One turn moves every row onto another: examples first, then more rows asked
J177: [ -9 -15 -11  -9  11 -13  -4  -5 -11   4   0   5   6   4 -11   5   0  -2
   4   0   3   4   0  13  -9   0 -11  -2   2  -1 -10   6  10   5   3   9
   1   5  -6]
J428: [ -2 -16   2  -8  -1 -12   0   4 -11 -11   0  -6   4  -4   0   1  -1  -1
  11  -1  10   1  -6   2  -3   8  -7  -5   3  -1   2   6  -6  -1   4   9
  -2  -2  -2]
J662: [  0  -8   5  -7  -4  -8   1 -14 -16   1   8   2  -4  -4 -12   2   1   1
   6  -8  -3  -8   6   5 -18  -5   6 -13  14   6   4   2  -4   0   3  10
   5   2  -7]
J125: [ -3  -9   0  -3  12 -12 -12  -3  -4 -12   9   7   2   5 -13  -5   8  -4
   8  -4 -14  -4 -11   6 -14   2 -10  -5  14   4   7   0  -2   3  -3   5
   0  -3  -6]
J754: [ -5 -14 -13   4  -2  -5  -3  -9 -13   6  -3   3   0  -1  -7   7   3   0
  -1  -8  -9  -8   1  -5 -11   4   3  -2  -2   8  -2   7   9   1   7   1
   4   4   3]
J198: [  8 -13 -15   1   4  -4  -3  -2  -7   2  12   8  -2   3  -9  -6  -3   3
   2  -6  -2   2   7   7 -14   3   0   2  14  -5   8  -3  -1   5   5   1
   5 -15   5]
J930: [ -3  -7  -6  -6  -5  -6  -1 -17 -16   1  -3   7  -3  -5 -10   2   1   1
   2  -8  -8 -11  10   1 -13  -1   9  -5   5   9   4   5   2  -1   5   4
   6   2  -2]
J375: [-11 -15   3   0  -5  -4   3  -2 -13   0   8   0   4   6  -6   2   3  -7
   5  -7   2   4  -7  14 -11   4   4   1  12  -1  14  -2  -8   3  -2  -1
  -1  -6  -7]
J213: [ -5 -16 -10   0   7  -8  -6  -2 -19   8  -5   7   0  -1  -6   7   4  -1
   1  -7   2   4  -7   4  -9   6  -3   3   2  -2  -8   7   6   0  10   2
   8   3  -2]
J730: [  3 -12 -14  -2  11  -7  -3  -7  -9  -5   6  14   3   2  -6  -6   7   6
   6  -2  -2   1  -1  10 -22   7  -7  -2  13  -5  11  -3   1   1  -5   3
   3 -10   4]
J907: [ -1  -7 -10 -14  -3 -14   2 -14 -12  -1   2   1   6   6 -14  -1  -2   5
   8   3  -1  -8   6   3  -5  -4  -4  -5   1   6   1   7   8   7   2  11
  -1   4  -5]
J988: [ -8 -11   1   8  -4 -10  -8  -3  -5  -6   3   0  -5   5 -13  -2   7  -8
  -4  -8  -9  -4   0   2  -5   5 -10 -14   9   5  -4   0   6  -3   4   9
   5   0  -8]
J148: [-13 -13   1  -3  -2  -5   4  -3  -9  -2   7   0   4   6  -5   2   1  -8
   5  -3   2   2   0  17 -11   3   1  -5  14  -2  14  -4  -6   6  -4  -1
  -4  -5 -10]
J214: [ -1  -9  -8  -5  -3 -10  -3 -16 -17   1  -3   7  -1  -3  -9   4   4   1
   4  -9  -9 -14   8  -1 -11  -1   7  -4   2   6   3   8   3  -1   6   4
   7   5  -2]
J443: [ -5 -13  -4  -4   3 -11  -6  -4 -17  -2  -7   9  -1 -13   1   8   1  -2
   5 -11  -1  -2  -1   6 -11   9   3  -1   3  -2  -2   8  -5  -1  10   2
   9  -1   0]
J309: [  8 -19  -9  -7   2  -3   0  -2  -5   3   9   7   2   2 -14   3   0   6
   5  -1   2  -2   6  10 -13   2  -6  -1   4   9   5  -6   9  -3   8   4
  -1 -17   1]
J21: [ -5 -12  -6 -13   4 -15  -2   1 -12  -4  -2   3   9  -2  -5   4  -5   2
  10   0   8   6  -5  11  -4   6  -9   0   0  -2  -4   7  -1   6   6   9
   0  -1  -2]
J808: [ -6  -8   2   9   0 -11  -8   4  -7  -1   4   1  -6   4  -9   3   6  -2
  -3  -9  -8   1  -6   0  -7   6 -11 -15   8   2  -5   0   3   2  10   8
   5  -2  -6]
J835: [ -3 -15  -6  -3   4 -15  -8  -3 -18   0  -6   8  -1 -10  -1   8   1  -2
   6 -10   0  -5  -2   5  -8   7   2   1   2  -4  -3  10  -3   0  11   4
  10   1  -1]
J411: [-12 -11   1  -1  -5  -5   5  -1  -7  -5   7   0   4   4  -3   5   2  -4
   5  -4  -5  -1   1  11 -14   3   2  -6  10   2  17  -4  -5   6  -6  -2
  -7  -5  -7]
J955: [  2 -11  -8   6  -1  -5  -9   1  -7  -6  11  -1  -5   7 -11 -14  -1  -4
  -1  -5  -7   0   0  -2  -6   5  -3  -4  16  -7   4   0  -4   5   5   1
   4  -9  -3]
J536: [ -7 -13   2   5   0 -11  -8  -5  -8  -4   5  -1  -1  10 -14  -8  10  -5
  -2  -6  -7   2  -3   5  -4   2 -11 -12   6   4  -4   1   5  -2  -2  16
   3   4  -6]
J609: [-10 -13   3   1  -8  -3   4   0 -11  -2   8   0   5   4  -4   5   4  -3
   5  -8  -5   2  -5   8 -13   4   5   0   9   3  16  -2  -7   3  -4  -3
  -4  -5  -5]
J569: [  5 -25 -10  -6   6  -4  -2  -1  -4  -4   3   7   5  -1  -6   0   4   2
   6  -1   4  -1   4  13 -11   7  -9   0   1   5   5  -3   7  -8   4   4
  -2 -16   4]
J72: [ -3 -12  -9 -12   4 -20  -3  -1 -13  -2  -2   2   7  -1  -6   4  -4   2
  10   1   7   2  -3   9  -2   3 -10   0   0  -5  -5   8   2   7   6  10
   2   0  -4]
J531: [  0  -5  -6   1   6  -8  -9  -1 -11  -8   8   8  -2   6 -12  -9   6   2
   3  -1  -6   1  -7   2 -17   5  -9  -8  18  -9   5  -3  -3   3  -1   1
   5  -5  -8]
J91: [ -8 -13 -14  -4   1 -11  -1 -12  -5   2   2   2   6   3 -12   5  -2  -1
   2  -1  -8  -7   8   4 -11  -2  -6  -7  -2   9  -4   5  13   6   0   8
  -3   7  -2]
J267: [ -2  -7  -8 -15  -4 -10   4 -12 -11  -1   2  -1   7   6 -16  -3  -5   5
   7   4   1  -3   6   6  -6  -3  -3  -3   1  10   2   4   6   6   1  12
  -2   3  -5]
J467: [ -4 -16   5  -2   2 -12  -4  -7 -13  -6   0   2  -1 -14   4   4   2  -4
   8 -10  -1  -6  -1   5 -14   6   2 -13   8  -1   3   6 -11   0   3   9
   5   1   1]
J70: [  3  -9   2 -14  -8  -8   5  -3 -14  -5   7  -6   2   6 -16  -1  -2   4
   9   1   8   0   1   2  -6  -3  -4  -6   8   6   3   2   1   0   3  10
  -1   0 -11]
J413: [  0 -16  -1   2   5  -9 -11  -1  -1 -10  11  -3  -1   6 -12  -9   1 -10
   5  -8 -15  -4  -4   3  -3   1  -4   0  12   6   6   3  -4   5   3   6
  -1  -7  -1]
J581: [  2 -18  -9  -7  13  -7  -5  -6  -2 -12   4  10   5   4  -9  -2   8  -2
  11  -3  -7  -5  -3  11 -13   5  -9   5   9   8  12   0   3  -4  -3   2
  -1 -11   2]
J272: [  7 -19 -10  -4   7  -4  -4   0  -1  -5  10   3   0   5 -13  -1  -2  -4
   7  -8  -8  -3   5   8  -6   1  -2   8  11   8  10   0   2   1   7   0
   1 -16   3]
J312: [  4 -24  -8  -3  10  -4  -4  -7  -7   2   3  12   3  -5  -1  -2   8   3
   5  -5   0  -1   4  14 -18   6  -3  -3   3   2   6  -2   3  -6   1   8
   1 -13   9]
J390: [ -6  -9   3   6   3 -12  -8   3  -9   0   6   0  -1   9 -10  -3   9   1
  -1  -7  -6   6  -9   3  -6   4 -12 -13   6   1  -5   0   2   3   3  15
   3   3  -3]
J360: [  7 -18  -7  -3   6  -3  -1  -7  -9   9   9  11   0  -2  -9   1   4   7
   3  -5  -2  -1   7  12 -20   0   0  -5   7   6   7  -5   6  -1   5   7
   2 -14   7]

J72 goes to J907
J443 goes to J21
Where do these go?
J213 goes to J177
J988 goes to J808
J662 goes to J467
J312 goes to J569
J531 goes to J125
J609 goes to J375
J272 goes to J198

